The same turns and mirrors carry the whole set onto itself and the rows of a family onto each other. Which other rows belong to the same family as each row named below? List them in the order they appear above.
These 32 rows form 4 families of 8 rows each.
Q563: -1 -9 6 -24 -7 -8 21 17 11
Q830: 13 -31 -14 -15 16 -7 5 21 11
Q224: -18 -8 -7 0 15 4 -4 19 33
Q754: -16 10 4 12 -6 6 7 13 6
Q735: -3 -11 -14 23 18 7 -7 17 6
Q545: -15 -11 -7 -6 20 7 -2 16 33
Q96: -9 -5 10 -25 -5 -8 13 20 10
Q37: 2 -17 10 14 -6 -17 9 21 23
Q751: -8 -2 3 -26 -6 -9 12 22 15
Q818: -19 -14 -2 -12 18 4 -2 16 28
Q925: 15 -32 -10 -11 13 -6 0 19 9
Q729: 5 -15 -18 25 13 8 0 13 6
Q599: 0 -13 -18 24 12 5 -1 11 2
Q379: 13 -12 -6 2 -10 -7 16 11 -12
Q254: 15 -8 -6 -1 -10 -11 12 13 -13
Q115: -4 5 -13 -15 6 15 1 10 -8
Q914: -3 -6 9 -26 -6 -7 14 23 16
Q104: 18 -7 -6 11 -9 -5 14 18 -10
Q191: 13 -33 -15 -12 9 0 0 22 5
Q597: -4 0 -23 -16 11 9 -2 13 -3
Q842: -8 0 -21 -15 10 13 1 18 -6
Q628: 11 -10 -3 4 -11 -9 15 16 -14
Q557: 14 -29 -12 -14 11 -8 1 20 15
Q18: -3 2 -19 -18 12 9 3 14 -7
Q462: -16 11 11 11 0 -3 13 11 11
Q385: 5 -20 13 12 -1 -15 12 16 22
Q92: -16 -9 -1 -2 18 5 -4 23 30
Q407: 1 -25 5 14 5 -15 13 23 24
Q466: 0 -22 10 16 -2 -11 10 19 25
Q801: 5 -15 -18 24 9 1 -6 11 6
Q243: -19 14 2 10 -5 5 10 16 9
Q15: -17 13 -1 13 -7 0 6 12 3

Which other rows belong to the same family as Q563? Q735, Q818, Q115, Q104, Q191, Q462, Q407
Which other rows belong to the same family as Q18? Q545, Q925, Q599, Q914, Q628, Q466, Q243
Which other rows belong to the same family as Q754? Q830, Q96, Q729, Q379, Q842, Q385, Q92

The same turns and mirrors carry the whole set onto itself and the rows of a family onto each other. Which other rows belong to the same family as each row named below? List them in the order they appear above.
These 32 rows form 4 families of 8 rows each.
Q486: -6 1 6 16 9 -15 9 -5 -8 16 2 -4 -22 2 -12 20 17 -5 3 18 -5 2 -15 -15 -2 3 16 -21 -7
Q94: 10 1 3 7 -5 -4 -6 0 2 -4 -12 5 1 13 12 -7 -22 5 3 -15 4 -15 15 21 -16 9 -2 14 2
Q724: -10 14 2 5 1 -6 -1 -19 20 19 3 1 -2 -13 7 -6 16 -8 -20 9 -6 14 -12 -15 21 -10 21 -4 -5
Q50: -9 -2 13 -8 -4 7 -11 -6 -7 -25 14 -7 -3 11 3 -7 -7 -5 -8 -6 -1 -14 6 4 -10 1 -12 30 9
Q858: -14 -3 -2 18 10 -18 9 -13 -6 21 0 0 -13 12 -5 16 20 -7 -9 7 -5 6 -20 -13 1 2 19 -19 -1
Q395: -2 7 3 2 1 2 1 -17 17 27 7 10 4 -12 6 -5 13 -1 -19 7 -6 9 -2 -12 14 -12 30 -1 -13
Q552: -12 -3 -7 13 5 -12 7 -8 -10 21 -2 6 -28 6 -12 17 18 -3 -3 14 -7 -5 -10 -13 4 0 20 -19 -5
Q632: 3 -3 -5 2 2 -2 -7 -2 3 -15 -14 -2 -2 5 10 -2 -14 -3 12 -19 9 -14 13 18 -16 9 -13 12 8
Q855: -4 9 -13 12 15 -3 4 0 21 30 4 -8 2 4 -4 10 12 0 -10 13 12 -8 -11 -7 2 -3 14 -8 -21
Q425: -3 -3 3 -13 12 8 -4 3 -21 -22 10 -8 9 -1 6 1 -14 5 17 -9 -2 6 8 2 9 -5 -16 21 2
Q994: -1 -8 11 -7 -2 2 -22 -4 0 -22 14 -6 -1 13 15 1 -13 -3 -3 -16 -4 -11 5 -3 -8 -2 -12 22 9
Q604: 1 -8 11 -10 7 5 3 7 -23 -16 18 -10 12 -9 7 -8 -10 11 12 -4 -4 8 -1 7 2 -4 -14 21 14
Q714: -17 4 7 11 13 0 17 -17 3 15 -9 19 3 -17 -2 12 17 -7 1 9 -8 10 -12 -12 13 -3 21 -14 11
Q583: -13 6 7 6 13 9 19 -19 -3 13 -8 21 -6 -10 -3 1 24 -13 -9 15 -9 13 -8 -12 12 7 22 -4 7
Q704: -21 4 2 3 10 1 15 -23 -4 16 3 26 -7 -15 -1 6 22 -3 6 19 -3 5 -6 -13 13 -1 20 -5 10
Q393: 8 3 -9 -3 -6 -2 6 4 -9 -14 -3 -11 -3 11 18 -9 1 13 29 -6 -11 7 4 17 -9 6 -13 10 -4
Q480: 12 -7 -7 -6 -7 -9 9 3 -17 -13 -6 -16 -5 7 16 0 -5 14 18 -2 -13 9 5 23 -7 2 -2 16 8
Q41: -6 6 -11 12 18 -7 -1 3 17 35 3 -4 -4 7 -14 4 15 -1 -12 13 4 -2 -17 -4 6 -7 17 0 -13
Q988: -11 5 -9 8 15 -7 5 -6 15 29 1 -3 3 2 -12 10 3 -6 -20 8 14 -2 -17 -5 13 -8 17 -11 -14
Q794: 11 -5 -8 -11 -3 -10 3 -6 -12 -22 -1 -15 -10 7 20 -3 -3 9 22 -10 -7 9 13 15 0 3 -11 5 1
Q216: -2 4 22 -10 0 7 -13 -4 0 -23 14 -3 1 13 8 -2 -11 -5 -15 -6 -8 -8 12 1 -8 5 -9 24 11
Q875: -2 -9 6 10 12 -15 9 -9 -5 21 3 7 -20 2 -15 12 19 -6 -5 15 -1 3 -20 -11 -3 2 16 -24 2
Q380: -5 8 1 9 -3 1 0 -23 16 21 8 10 3 -13 16 -11 12 -4 -21 13 3 1 -4 -19 16 -6 23 3 -12
Q261: 3 -7 13 -8 -5 9 -12 5 1 -17 13 -8 7 9 11 -4 -9 -7 -16 -10 -7 -8 3 1 -10 6 -17 22 14
Q510: 2 -4 13 -14 15 4 1 7 -24 -23 11 -10 8 -8 0 -3 -6 14 9 2 -5 6 7 -4 0 -2 -18 12 8
Q227: 13 -4 -9 -4 3 -11 8 4 -10 -13 -5 -13 -6 12 19 -8 0 25 20 -2 -9 5 2 16 -5 5 -10 8 3
Q323: 4 -3 2 -3 -8 -2 0 3 2 -6 -11 -5 -1 6 8 -1 -19 0 2 -18 1 -9 11 23 -25 15 -6 13 2
Q77: -17 4 14 8 10 6 20 -20 -3 7 -3 21 -10 -14 -1 8 14 -9 1 21 -5 4 -12 -14 18 3 23 -2 7
Q413: -10 13 -11 5 12 4 -1 0 18 30 8 0 -11 5 -11 6 8 -4 -12 8 11 -7 -11 -6 5 -5 16 -16 -19
Q399: -4 16 -4 3 -1 5 -8 -15 15 23 11 12 1 -12 9 -7 20 -9 -15 17 1 6 -2 -20 16 -11 17 -4 -5
Q177: 4 -7 9 -16 0 9 -2 8 -21 -25 8 -11 3 -8 1 -2 -11 13 16 0 -6 2 2 -1 2 -11 -15 14 0
Q39: 10 -6 1 3 -13 -1 -2 -4 -2 -10 -4 4 6 11 12 -3 -13 -4 8 -12 7 -18 18 20 -19 5 -8 11 4

Which other rows belong to the same family as Q724? Q858, Q632, Q425, Q994, Q714, Q988, Q794
Which other rows belong to the same family as Q393? Q50, Q395, Q583, Q41, Q875, Q177, Q39
Which other rows belong to the same family as Q552? Q604, Q704, Q480, Q261, Q323, Q413, Q399

The same turns and mirrors carry the whole set onto itself and the rows of a family onto each other. Which other rows belong to the same family as each row named below? List them in the order they appear above.
These 32 rows form 4 families of 8 rows each.
Q798: -10 19 -11 2 -25 7 7 -2
Q822: -22 5 -9 4 11 6 43 12
Q160: 13 19 0 12 -14 4 14 9
Q793: -19 19 -19 4 -7 16 -6 14
Q943: -23 -2 -13 7 11 16 41 12
Q118: -14 4 -14 3 11 4 43 20
Q269: -16 -7 -17 12 -15 30 29 2
Q450: -12 2 -10 17 -16 28 37 -2
Q485: 0 22 -11 8 -2 9 -1 21
Q669: -23 9 -15 25 -1 19 37 17
Q459: 9 12 -11 6 0 14 0 22
Q65: -13 19 -16 -7 -3 17 -2 8
Q194: 6 11 -3 4 8 12 2 21
Q474: -9 -11 -6 6 5 18 41 7
Q564: 0 12 -11 7 5 3 2 27
Q971: -24 6 -24 22 0 22 32 20
Q500: -19 24 -11 -1 3 16 -2 9
Q958: -11 -11 -2 -2 1 17 37 -1
Q905: -27 4 -17 17 -3 21 42 8
Q923: -15 5 -10 4 19 15 39 16
Q22: -14 -6 -11 16 -10 22 42 2
Q813: -8 -9 -7 -6 -5 10 39 0
Q906: -2 24 -7 -2 -17 5 5 2
Q568: -8 22 -13 2 -10 16 -6 9
Q498: 7 23 -5 2 -10 -2 9 14
Q536: -12 30 -9 6 -20 8 12 -2
Q907: 12 23 -9 9 -17 1 15 14
Q756: 9 14 -3 2 -14 -6 14 11
Q955: -15 -7 -8 18 -11 29 31 3
Q344: -28 13 -19 17 2 26 36 11
Q514: -11 30 -14 -3 -19 4 11 0
Q127: 0 -7 -1 2 2 18 41 2

Which other rows belong to the same family as Q474? Q943, Q485, Q905, Q22, Q906, Q568, Q498
Which other rows belong to the same family as Q194? Q160, Q118, Q269, Q971, Q500, Q813, Q536
Which other rows belong to the same family as Q514? Q822, Q669, Q459, Q65, Q958, Q907, Q955

The same turns and mirrors carry the whole set onto itself and the rows of a family onto each other. Which other rows belong to the same family as each row named below? List them in the order they appear above.
These 27 rows form 9 families of 3 rows each.
Q524: -6 8 4 -26 -2 -5 -25 -7 -13 -17 -20 3 11 -21 -17 9 0 8 0 25 17 20 -3 26 4 -17 -3 14 3 -18 21 11
Q744: -11 9 -2 -22 3 -15 -27 3 5 -24 -10 -2 9 -10 -15 6 -2 8 6 17 18 4 11 6 -4 -31 -8 3 1 -17 36 14
Q666: 17 10 0 -1 10 -9 -17 12 10 7 -7 6 0 10 13 -19 6 0 0 18 -9 -15 0 -9 9 11 -10 1 4 -1 4 -24
Q612: -5 -7 -3 -3 10 -29 -9 9 2 -5 0 12 4 6 1 -12 -2 5 3 36 -15 -10 -5 -13 -4 1 -26 -8 -13 -4 8 1
Q541: 6 -11 -2 -1 11 -9 -11 10 12 -5 2 10 0 13 2 -22 7 -13 2 31 -2 -27 9 -12 2 -9 2 -3 -6 -8 -2 -7
Q807: -4 0 14 -4 -13 12 1 -28 -7 -9 -20 -16 24 6 0 -8 -4 -2 -2 -8 16 -25 1 21 5 -17 4 -4 -10 -16 0 1
Q558: -4 17 17 9 -4 12 1 -15 -16 1 -12 -15 8 0 3 -14 -13 -14 -7 -6 10 -17 5 17 7 -14 18 -15 -23 -23 0 -7
Q300: 9 -1 8 -9 2 -4 -14 15 3 -1 -6 12 -8 -2 -12 -18 7 -9 0 52 -4 -4 2 -12 8 1 -9 6 2 -16 -1 -6
Q679: -3 -1 -1 1 18 -8 -11 24 4 1 14 6 -9 2 -4 -6 0 -8 -2 31 -15 -9 -7 -11 1 7 -8 -4 9 -13 14 0
Q73: 1 -2 -1 5 8 -20 -23 27 13 -8 -8 13 -9 -9 -4 -11 -3 -1 6 37 -1 5 7 -11 3 1 -17 -5 -9 -8 2 -10
Q626: 9 6 11 4 -19 11 -3 -6 -12 9 -6 -30 14 -5 6 -5 -13 14 -1 -1 -4 -15 -4 27 21 0 10 -10 -19 -15 -1 0
Q404: 17 -4 10 11 -14 3 0 -16 -14 8 -19 -12 5 7 13 -11 1 0 -8 4 9 -4 -7 24 16 1 22 3 -17 -5 -4 14
Q237: -6 28 3 -11 7 -29 -18 1 -19 -17 -6 5 1 -13 -7 6 -8 12 0 10 6 12 -1 21 0 -14 9 20 -12 -25 35 14
Q817: -20 13 -3 -12 4 -9 -13 1 -15 -19 -14 -8 9 -8 -14 12 -11 9 -2 4 12 13 -7 24 -3 -2 -8 5 8 -20 37 19
Q343: 8 -3 19 -6 -15 18 3 -12 -12 4 -22 -12 12 -7 -5 -16 1 -5 -8 11 8 -9 -1 28 6 -4 16 -2 -7 -22 -17 -7
Q51: -8 -1 9 12 -9 15 10 -8 -19 6 -9 -15 5 5 6 -13 -6 -8 -16 -4 -2 -19 -13 25 3 1 10 -5 -7 -15 1 -1
Q457: 7 25 16 -1 -15 6 -5 -12 -5 5 -23 -27 16 -2 8 -11 -9 7 -7 -8 4 -14 -3 29 10 -9 13 1 -2 -5 10 -15
Q548: 3 5 -3 8 8 -14 -17 14 5 -2 -4 15 2 -2 13 -16 -3 2 -1 25 -11 -4 1 -19 1 20 -19 0 -9 -20 -4 -7
Q358: 15 -4 18 6 -5 7 6 -13 -12 4 -12 -13 3 2 -1 -9 -8 -3 5 2 -2 -19 1 25 23 -1 12 -5 -17 -3 -16 -9
Q89: -18 12 -14 -12 17 -9 -29 2 -9 -23 -18 -2 18 -9 -7 9 -18 6 6 7 16 16 7 18 -2 -16 -8 8 -13 -16 23 11
Q192: -3 27 -2 -15 9 -26 -29 13 2 -14 -18 1 6 -7 -3 2 0 12 2 8 11 12 2 19 -4 -14 -3 21 4 -12 36 -7
Q421: 0 23 15 -11 1 -20 -7 -8 -6 -14 -22 -6 17 -7 -12 14 -8 18 3 16 10 21 -5 6 -5 -9 -6 19 1 -21 22 26
Q644: 15 -4 9 6 2 -15 -16 25 14 10 6 4 -5 -7 6 -5 12 5 -2 33 -3 7 -4 -15 -6 -4 -4 -7 -7 -17 1 0
Q732: -2 -2 25 9 -18 -4 1 -12 -1 4 -7 -20 7 0 2 -12 -6 -9 5 -1 0 -23 -4 21 14 1 8 -25 -20 -19 4 2
Q119: -13 4 1 -15 10 -20 -16 -8 -9 -17 -19 -3 5 -18 -6 6 -11 0 8 -4 -5 9 6 25 -6 -20 3 13 -14 -17 32 26
Q582: -10 26 14 -12 -1 -17 -11 -15 -17 -20 -23 1 9 -24 -14 10 -13 9 0 6 12 15 1 20 -2 -25 -4 10 -8 -13 23 7
Q483: 5 5 1 -1 18 -7 -15 14 -1 0 13 4 1 14 -6 -7 -4 -3 9 36 -4 -16 0 -18 16 -4 -16 -9 -13 -8 6 -12

Which other rows belong to the same family as Q558? Q89, Q483
Which other rows belong to the same family as Q541? Q744, Q807
Which other rows belong to the same family as Q51? Q679, Q817
Which other rows belong to the same family as Q732? Q612, Q119
Which other rows belong to the same family as Q582? Q73, Q358

The same turns and mirrors carry the whole set onto itself and the rows of a family onto each other. Which other rows belong to the same family as each row named below? List them in the order they appear above.
These 32 rows form 4 families of 8 rows each.
Q885: -12 -15 -32 5 -2 -4 9 -5
Q934: 3 -3 -17 23 3 -25 7 3
Q12: -13 -8 -27 2 -24 -8 30 2
Q730: -7 0 -10 11 8 -28 7 5
Q295: -13 16 -15 16 8 -15 4 -3
Q427: 16 -12 -6 6 1 -9 -2 7
Q186: -1 -6 -18 4 -13 19 1 -5
Q405: 0 17 -14 17 -2 -23 29 9
Q456: -16 25 -21 5 -8 -6 27 5
Q158: 5 23 -7 -3 -21 3 13 19
Q388: 7 23 -1 11 -15 -1 26 7
Q402: 20 -10 -17 -5 -14 0 19 17
Q820: -22 -7 -13 14 -13 1 14 -10
Q398: 26 8 -21 -6 -10 -10 15 10
Q454: -24 -7 -23 15 1 1 7 6
Q580: 2 -3 -37 -5 -6 -18 26 8
Q338: -12 -3 -30 -2 -8 -5 33 18
Q974: -10 4 -4 15 -15 14 -2 4
Q124: -8 -9 -30 0 -15 -4 33 17
Q290: -3 7 3 15 -14 11 9 -6
Q782: -26 -10 -22 14 -8 2 13 6
Q778: 16 11 -9 9 2 -7 -6 0
Q844: 15 -8 -24 -1 -29 -5 20 9
Q132: 14 -10 -5 0 1 -3 -5 5
Q577: 2 23 -1 3 -21 4 13 15
Q539: 1 18 -16 -2 -21 16 21 5
Q980: 21 -11 -17 13 -13 -10 -1 4
Q587: 18 -3 -16 -11 -12 4 21 18
Q703: -8 21 -10 3 -8 -23 25 15
Q349: -12 19 -17 -2 -7 -23 23 16
Q233: -4 5 -6 11 -11 15 -8 8
Q414: -12 -2 -13 6 10 -23 2 4

Which other rows belong to the same family as Q405? Q934, Q12, Q388, Q820, Q290, Q844, Q980
Which other rows belong to the same family as Q338? Q158, Q454, Q132, Q587, Q349, Q233, Q414
Which other rows belong to the same family as Q703? Q730, Q427, Q402, Q974, Q124, Q782, Q577

The same turns and mirrors carry the whole set onto itself and the rows of a family onto each other. Which other rows belong to the same family as each row named below? List them in the order they appear above.
These 32 rows form 4 families of 8 rows each.
Q591: -11 -17 11 -10 -6 22 -1 18 8 -7 -13 1 14 -4 -23 14 14
Q785: -1 -20 6 23 15 -8 6 19 -12 -23 -7 -16 21 -20 -19 5 -3
Q629: -3 -14 6 -6 4 3 19 28 -8 -22 -4 15 30 -2 -10 8 14
Q765: 6 -28 6 27 3 7 -5 8 7 -19 -2 -16 -5 -11 -18 -10 1
Q99: -10 -25 11 22 1 -2 6 -2 6 5 1 -18 -6 -19 -28 3 15
Q97: 5 -12 -11 18 5 -15 -9 5 -21 -24 9 8 -7 -7 -4 -7 -10
Q188: -14 -16 -2 -16 4 -22 6 0 -11 8 4 15 3 13 -12 16 14
Q307: -9 -19 -8 10 2 -25 0 17 -31 -22 -13 -10 14 -5 -15 -3 -9
Q918: 4 -34 6 5 13 18 -2 16 21 -17 -5 3 -1 2 -12 4 3
Q390: -5 -26 6 1 23 1 7 27 2 -24 -9 2 26 -9 -11 16 -2
Q430: 2 -7 4 26 -2 -6 18 25 -24 -14 -4 -2 25 -14 -22 -6 3
Q816: -16 -11 -16 -5 1 -1 12 -3 -5 -19 8 13 9 17 14 13 3
Q175: -13 -31 11 -1 8 7 8 4 20 6 0 1 0 -8 -20 17 19
Q879: -1 -13 1 26 -4 8 26 0 2 0 6 -10 -6 -20 -17 -8 7
Q981: 3 -15 -13 -5 -12 2 -3 6 4 -16 -2 32 7 -4 3 3 10
Q30: -18 -16 -4 -3 2 9 0 10 5 -28 -17 14 24 -6 1 9 -9
Q329: -5 -22 5 -5 0 17 26 4 19 -8 5 9 2 -10 -6 4 16
Q598: -12 -3 -18 27 -4 -10 12 -7 -22 -9 5 -4 4 7 2 -1 -6
Q929: -13 -11 -3 6 -5 -32 2 -8 -23 9 6 -4 -3 2 -20 3 11
Q766: -12 -27 -8 -13 11 -14 3 26 -18 -21 -15 10 18 10 -7 10 -8
Q975: -7 -9 9 22 -11 12 1 15 -7 2 -13 -16 8 -14 -34 1 3
Q748: 1 -19 -12 -4 11 -6 -7 11 -7 -23 8 25 -2 5 2 6 -7
Q316: -23 -33 3 -9 8 -12 18 14 -3 4 -7 -4 13 12 -18 18 17
Q122: -7 -24 -4 -2 4 -6 -2 -7 10 -5 3 18 -13 16 -2 -1 3
Q367: -10 -13 -6 -19 -7 -15 23 -2 -2 2 -7 10 23 1 -6 15 14
Q941: -4 -19 -4 17 -6 -14 -5 -16 -6 -8 7 -1 -18 4 -7 -13 1
Q802: 7 -8 -16 28 -18 -6 -2 1 -11 -8 -1 15 -1 -15 -10 -13 -1
Q868: -11 -12 -2 -13 -6 8 12 6 -3 3 10 0 3 19 -11 19 25
Q738: -22 -26 5 13 0 -23 15 8 -18 2 -7 -24 9 0 -25 7 15
Q857: -14 -7 -6 28 -2 0 0 5 -10 -20 -18 -3 17 -16 -10 -4 -19
Q326: -7 -6 -9 12 -12 -24 24 -5 -16 11 -6 -8 15 -10 -15 1 3
Q57: -6 -6 -4 20 -11 -2 12 3 -20 10 10 -17 -4 9 -23 5 14

Which other rows belong to the same family as Q57? Q591, Q816, Q30, Q598, Q975, Q868, Q857
Which other rows belong to the same family as Q748? Q785, Q99, Q97, Q188, Q390, Q175, Q929
Which other rows belong to the same family as Q918? Q765, Q307, Q766, Q316, Q122, Q941, Q738

